(in the rows, 100 means zero)
Named moves, each a turn or a mirror, and the order they were made in; the first pair answered:
K (before -> after):
[118, 91, 100, 83, 94, 66, 106, 108, 146, 94, 105, 100, 109, 100, 97, 115, 87, 130, 88, 110, 97, 112, 74, 86, 109, 89, 61, 60, 76, 101, 70, 118, 111, 121, 91, 138, 68, 90, 86, 99, 91, 92, 82, 105, 96, 78] -> [97, 97, 101, 89, 95, 71, 101, 86, 124, 97, 116, 111, 111, 81, 96, 112, 87, 107, 92, 132, 94, 130, 74, 91, 126, 79, 69, 80, 63, 96, 77, 125, 113, 116, 118, 135, 72, 85, 96, 113, 103, 90, 87, 113, 77, 68]
[71, 105, 88, 124, 78, 123, 108, 94, 90, 87, 102, 69, 113, 77, 122, 93, 92, 116, 112, 89, 44, 86, 102, 76, 92, 96, 120, 127, 91, 91, 124, 77, 125, 96, 97, 123, 117, 99, 116, 121, 99, 101, 104, 122, 100, 110] -> [83, 101, 92, 119, 84, 122, 107, 106, 108, 85, 96, 62, 109, 84, 123, 92, 90, 134, 111, 79, 48, 77, 102, 73, 79, 102, 113, 115, 100, 89, 118, 76, 125, 106, 85, 125, 116, 105, 106, 113, 94, 102, 99, 114, 110, 113]
[93, 101, 104, 108, 101, 109, 101, 96, 106, 94, 96, 98, 106, 117, 85, 124, 100, 118, 117, 86, 91, 80, 119, 81, 94, 113, 87, 111, 80, 114, 107, 99, 109, 104, 85, 117, 92, 107, 88, 97, 96, 98, 94, 107, 132, 104] -> [78, 106, 106, 114, 99, 112, 105, 76, 86, 101, 105, 105, 108, 106, 81, 124, 98, 104, 122, 100, 88, 93, 118, 84, 102, 107, 96, 125, 76, 116, 112, 104, 114, 99, 108, 115, 93, 99, 93, 109, 101, 95, 103, 109, 115, 96]
L (before -> after):
[110, 131, 81, 118, 96, 115, 109, 98, 123, 68, 84, 116, 91, 84, 95, 85, 110, 113, 105, 100, 86, 136, 102, 111, 103, 94, 126, 91, 96, 140, 99, 94, 100, 81, 100, 107, 96, 104, 104, 52, 135, 113, 60, 79, 93, 130] -> [109, 128, 89, 108, 91, 101, 89, 91, 136, 75, 93, 121, 102, 61, 118, 86, 105, 109, 105, 109, 77, 131, 104, 112, 103, 66, 127, 88, 96, 127, 86, 89, 105, 82, 118, 110, 88, 96, 115, 63, 130, 117, 68, 91, 84, 122]
[86, 104, 95, 104, 72, 110, 97, 144, 67, 67, 81, 114, 99, 122, 72, 98, 111, 91, 104, 90, 79, 127, 81, 126, 84, 96, 104, 123, 119, 96, 112, 88, 107, 115, 102, 99, 130, 94, 79, 78, 85, 98, 91, 85, 115, 115] -> [73, 101, 94, 91, 72, 87, 72, 128, 86, 79, 96, 123, 118, 92, 105, 98, 104, 92, 107, 99, 68, 121, 85, 126, 90, 58, 101, 109, 116, 81, 91, 81, 107, 109, 127, 107, 120, 86, 96, 93, 76, 98, 103, 103, 107, 105]
[93, 117, 142, 92, 91, 84, 60, 104, 109, 101, 90, 105, 130, 69, 145, 93, 98, 103, 95, 118, 113, 133, 131, 90, 115, 96, 125, 117, 110, 85, 99, 105, 106, 90, 119, 115, 107, 101, 118, 84, 102, 95, 94, 106, 115, 89] -> [103, 124, 143, 103, 93, 114, 84, 117, 91, 94, 72, 90, 105, 102, 110, 89, 110, 110, 95, 111, 126, 133, 124, 92, 111, 139, 127, 127, 112, 108, 117, 115, 105, 87, 92, 106, 119, 114, 101, 66, 113, 92, 85, 86, 120, 97]
[100, 74, 125, 62, 76, 54, 109, 108, 149, 131, 121, 67, 102, 104, 136, 93, 82, 92, 121, 92, 102, 71, 93, 63, 66, 79, 84, 52, 107, 98, 91, 81, 81, 68, 106, 105, 111, 136, 114, 111, 86, 102, 92, 113, 107, 108] -> [110, 77, 125, 76, 81, 82, 141, 123, 124, 114, 99, 54, 73, 141, 94, 91, 96, 97, 124, 78, 116, 79, 90, 67, 62, 125, 87, 64, 109, 118, 114, 90, 81, 72, 73, 95, 123, 145, 98, 89, 103, 100, 80, 90, 121, 118]
M (before -> after):
[95, 107, 87, 114, 111, 107, 118, 85, 74, 79, 112, 88, 103, 136, 75, 113, 111, 124, 108, 77, 106, 80, 111, 89, 101, 120, 107, 100, 98, 120, 108, 113, 113, 137, 113, 133, 81, 95, 87, 120, 89, 108, 106, 103, 104, 89] -> [121, 93, 93, 88, 108, 78, 84, 125, 121, 102, 100, 115, 95, 102, 119, 94, 121, 106, 84, 84, 129, 84, 87, 84, 94, 91, 101, 59, 105, 109, 77, 117, 77, 123, 110, 87, 87, 87, 80, 88, 76, 102, 85, 87, 92, 101]
[102, 100, 100, 101, 85, 112, 124, 126, 98, 99, 86, 79, 97, 105, 90, 83, 101, 116, 98, 88, 84, 89, 86, 90, 83, 113, 87, 107, 100, 95, 107, 98, 96, 92, 76, 99, 113, 124, 109, 100, 119, 99, 112, 86, 110, 95] -> [96, 92, 100, 99, 97, 94, 125, 109, 108, 97, 94, 77, 99, 110, 94, 84, 101, 122, 101, 94, 90, 76, 94, 72, 75, 110, 74, 95, 97, 103, 95, 99, 99, 101, 79, 111, 101, 117, 109, 103, 114, 97, 115, 90, 114, 90]
[84, 84, 99, 107, 99, 68, 87, 78, 117, 112, 120, 108, 111, 95, 129, 100, 95, 92, 109, 110, 106, 87, 117, 80, 99, 81, 93, 87, 101, 98, 95, 90, 105, 109, 131, 103, 84, 98, 94, 106, 84, 105, 114, 122, 110, 106] -> [102, 97, 97, 105, 84, 95, 84, 115, 105, 124, 95, 116, 104, 74, 132, 93, 95, 77, 96, 101, 97, 112, 102, 121, 114, 84, 111, 106, 109, 76, 117, 89, 91, 87, 116, 74, 114, 110, 92, 96, 99, 111, 104, 109, 103, 114]
[92, 109, 87, 116, 107, 123, 118, 112, 105, 94, 109, 92, 85, 128, 78, 113, 114, 134, 91, 92, 94, 81, 116, 92, 89, 127, 96, 88, 116, 124, 89, 102, 109, 121, 83, 100, 95, 103, 95, 100, 90, 94, 97, 109, 115, 88] -> [100, 99, 90, 105, 101, 114, 104, 131, 127, 103, 103, 105, 80, 110, 100, 102, 117, 127, 78, 94, 104, 84, 102, 99, 89, 116, 91, 69, 114, 117, 83, 100, 88, 114, 79, 75, 104, 99, 89, 83, 87, 93, 88, 101, 109, 91]
Then:
(2 to 3 moves a pair)
[93, 82, 117, 97, 127, 108, 166, 117, 83, 111, 80, 100, 49, 119, 58, 69, 122, 87, 94, 124, 129, 119, 88, 68, 98, 145, 127, 104, 96, 115, 125, 90, 116, 119, 73, 52, 91, 120, 81, 97, 117, 112, 58, 60, 103, 111] -> [61, 67, 117, 77, 128, 42, 123, 78, 126, 126, 130, 111, 87, 71, 120, 79, 107, 84, 103, 151, 110, 100, 101, 46, 96, 69, 112, 74, 89, 94, 71, 71, 119, 125, 131, 86, 56, 97, 114, 133, 83, 110, 84, 100, 99, 96] => M then L
[58, 64, 109, 84, 122, 67, 103, 112, 119, 98, 118, 81, 80, 59, 151, 113, 99, 116, 164, 110, 72, 65, 111, 36, 98, 107, 68, 132, 136, 133, 98, 75, 116, 60, 106, 116, 98, 63, 56, 91, 126, 84, 97, 52, 73, 130] -> [64, 75, 108, 98, 118, 98, 124, 125, 92, 88, 96, 68, 70, 76, 119, 114, 101, 118, 160, 97, 70, 79, 107, 55, 106, 137, 81, 162, 137, 137, 127, 81, 123, 55, 85, 113, 110, 74, 47, 84, 146, 86, 95, 38, 70, 137] => L then M then M
[105, 127, 131, 91, 65, 131, 130, 112, 102, 121, 86, 100, 117, 101, 115, 71, 106, 95, 98, 67, 91, 113, 98, 99, 92, 130, 130, 94, 99, 92, 113, 92, 102, 80, 67, 92, 110, 171, 92, 107, 108, 119, 110, 104, 109, 126] -> [76, 120, 127, 94, 85, 98, 122, 54, 103, 114, 126, 99, 136, 108, 115, 77, 102, 94, 114, 89, 92, 96, 123, 64, 84, 114, 119, 90, 86, 108, 93, 90, 120, 93, 111, 127, 80, 152, 110, 132, 92, 110, 125, 125, 104, 114] => M then L then K
[101, 95, 96, 112, 77, 114, 139, 85, 69, 95, 115, 68, 108, 104, 92, 89, 95, 88, 133, 114, 71, 108, 106, 71, 90, 151, 93, 128, 82, 115, 124, 104, 104, 84, 83, 111, 134, 116, 97, 90, 111, 112, 104, 101, 107, 130] -> [114, 85, 99, 90, 66, 84, 102, 113, 109, 120, 113, 89, 113, 57, 144, 78, 94, 68, 114, 123, 75, 114, 88, 74, 93, 105, 90, 94, 88, 92, 95, 99, 78, 68, 96, 81, 139, 108, 98, 81, 97, 111, 95, 102, 94, 142] => M then M then L
[91, 122, 78, 109, 83, 110, 120, 129, 90, 96, 66, 80, 104, 93, 102, 76, 114, 106, 89, 96, 95, 78, 103, 73, 85, 134, 119, 88, 114, 106, 106, 106, 94, 89, 57, 105, 108, 100, 111, 72, 113, 95, 116, 102, 116, 97] -> [85, 122, 79, 113, 81, 113, 119, 127, 79, 99, 70, 82, 100, 95, 96, 73, 115, 100, 88, 97, 93, 87, 103, 75, 93, 140, 121, 96, 112, 110, 109, 113, 101, 89, 62, 100, 110, 96, 108, 72, 118, 92, 113, 99, 113, 99] => L then K then L
[131, 92, 116, 83, 107, 125, 116, 110, 109, 97, 69, 94, 95, 106, 107, 118, 87, 109, 79, 81, 106, 115, 92, 86, 91, 128, 122, 100, 84, 91, 110, 98, 79, 101, 79, 94, 101, 107, 106, 55, 130, 119, 89, 83, 122, 110] -> [118, 83, 118, 80, 116, 98, 98, 87, 111, 112, 96, 117, 101, 81, 130, 109, 88, 80, 81, 119, 116, 123, 95, 64, 98, 100, 115, 93, 72, 92, 90, 108, 73, 94, 122, 83, 95, 85, 119, 67, 131, 102, 89, 88, 98, 106] => K then M then M
[92, 114, 86, 122, 84, 104, 87, 112, 88, 97, 88, 66, 103, 78, 97, 63, 103, 52, 92, 120, 87, 83, 62, 37, 96, 134, 126, 155, 61, 99, 126, 72, 101, 84, 101, 96, 157, 111, 125, 81, 141, 95, 81, 108, 71, 136] -> [75, 112, 87, 120, 87, 83, 85, 89, 95, 93, 108, 63, 121, 73, 105, 72, 100, 55, 104, 133, 76, 69, 81, 27, 94, 118, 121, 153, 53, 98, 108, 67, 113, 93, 121, 122, 145, 104, 136, 104, 130, 96, 96, 124, 72, 126] => L then M
[98, 123, 99, 109, 96, 128, 104, 105, 79, 92, 70, 91, 104, 92, 74, 110, 88, 90, 98, 99, 90, 120, 104, 130, 112, 104, 125, 131, 100, 96, 127, 106, 91, 92, 90, 89, 112, 93, 100, 106, 115, 96, 97, 78, 90, 93] -> [85, 124, 97, 96, 91, 102, 89, 92, 103, 93, 92, 85, 128, 73, 101, 119, 77, 104, 111, 94, 70, 100, 115, 122, 104, 73, 120, 113, 103, 78, 103, 89, 100, 99, 105, 113, 94, 91, 116, 131, 93, 107, 118, 106, 106, 86] => K then L then M
[64, 128, 101, 134, 125, 108, 123, 77, 57, 90, 153, 140, 117, 103, 49, 116, 123, 90, 106, 127, 108, 137, 140, 118, 130, 67, 133, 136, 90, 121, 66, 102, 121, 120, 145, 124, 75, 72, 97, 112, 85, 86, 95, 94, 75, 74] -> [126, 112, 103, 107, 118, 112, 120, 167, 121, 85, 102, 127, 89, 131, 54, 109, 129, 139, 77, 77, 132, 109, 119, 117, 92, 94, 114, 85, 125, 122, 56, 87, 86, 128, 59, 94, 87, 94, 64, 49, 60, 97, 71, 63, 108, 105] => L then K then M
[96, 91, 98, 107, 74, 101, 96, 105, 125, 122, 105, 116, 120, 54, 126, 100, 87, 87, 106, 114, 71, 93, 93, 104, 94, 82, 103, 90, 97, 76, 100, 121, 88, 87, 109, 82, 111, 97, 135, 84, 116, 112, 114, 102, 91, 89] -> [81, 86, 96, 109, 86, 88, 104, 78, 124, 114, 123, 108, 120, 72, 119, 107, 85, 98, 116, 122, 73, 76, 108, 78, 87, 85, 94, 85, 93, 88, 90, 122, 106, 99, 118, 111, 96, 90, 133, 93, 103, 109, 117, 109, 96, 86] => M then M
[91, 111, 98, 146, 85, 122, 158, 66, 42, 90, 104, 64, 113, 138, 59, 117, 112, 73, 90, 159, 125, 124, 143, 111, 119, 131, 72, 153, 86, 128, 126, 126, 104, 94, 79, 88, 117, 104, 87, 79, 93, 99, 83, 98, 139, 148] -> [110, 113, 98, 137, 76, 126, 146, 104, 53, 102, 83, 78, 106, 116, 78, 103, 117, 60, 71, 162, 130, 139, 120, 127, 122, 124, 75, 144, 96, 117, 125, 126, 80, 80, 70, 58, 138, 102, 75, 64, 98, 93, 73, 86, 131, 159] => L then M then L
[131, 101, 116, 87, 113, 96, 68, 106, 111, 98, 94, 149, 88, 95, 102, 120, 107, 92, 76, 101, 122, 121, 86, 144, 123, 59, 100, 101, 109, 83, 92, 97, 83, 118, 104, 67, 89, 90, 90, 111, 84, 100, 101, 80, 93, 80] -> [127, 89, 118, 93, 134, 82, 81, 87, 114, 85, 104, 137, 90, 129, 82, 120, 111, 109, 84, 105, 137, 97, 99, 105, 107, 79, 85, 83, 106, 109, 74, 101, 93, 135, 98, 88, 65, 84, 82, 104, 72, 96, 98, 83, 99, 77] => L then M then M
[97, 105, 77, 112, 112, 111, 108, 115, 59, 67, 95, 102, 90, 129, 66, 136, 95, 115, 106, 84, 87, 139, 91, 140, 104, 111, 114, 111, 97, 85, 121, 104, 118, 118, 102, 119, 85, 103, 80, 123, 116, 114, 109, 97, 90, 123] -> [87, 100, 77, 98, 108, 81, 86, 111, 88, 79, 108, 110, 115, 100, 104, 139, 87, 115, 108, 90, 74, 129, 95, 134, 102, 67, 108, 90, 97, 66, 96, 88, 122, 116, 124, 129, 70, 94, 90, 136, 96, 122, 122, 118, 92, 115] => K then L
[68, 90, 79, 131, 106, 122, 124, 107, 93, 84, 100, 52, 92, 122, 80, 81, 104, 104, 102, 76, 93, 88, 106, 117, 90, 114, 71, 113, 95, 147, 95, 114, 107, 79, 71, 81, 92, 107, 134, 61, 110, 96, 116, 107, 92, 120] -> [75, 86, 85, 121, 99, 119, 110, 122, 94, 99, 100, 70, 87, 90, 102, 66, 108, 78, 89, 87, 99, 107, 90, 125, 100, 95, 80, 110, 95, 134, 91, 123, 88, 53, 83, 50, 109, 99, 136, 56, 115, 92, 110, 99, 77, 127] => K then M then M
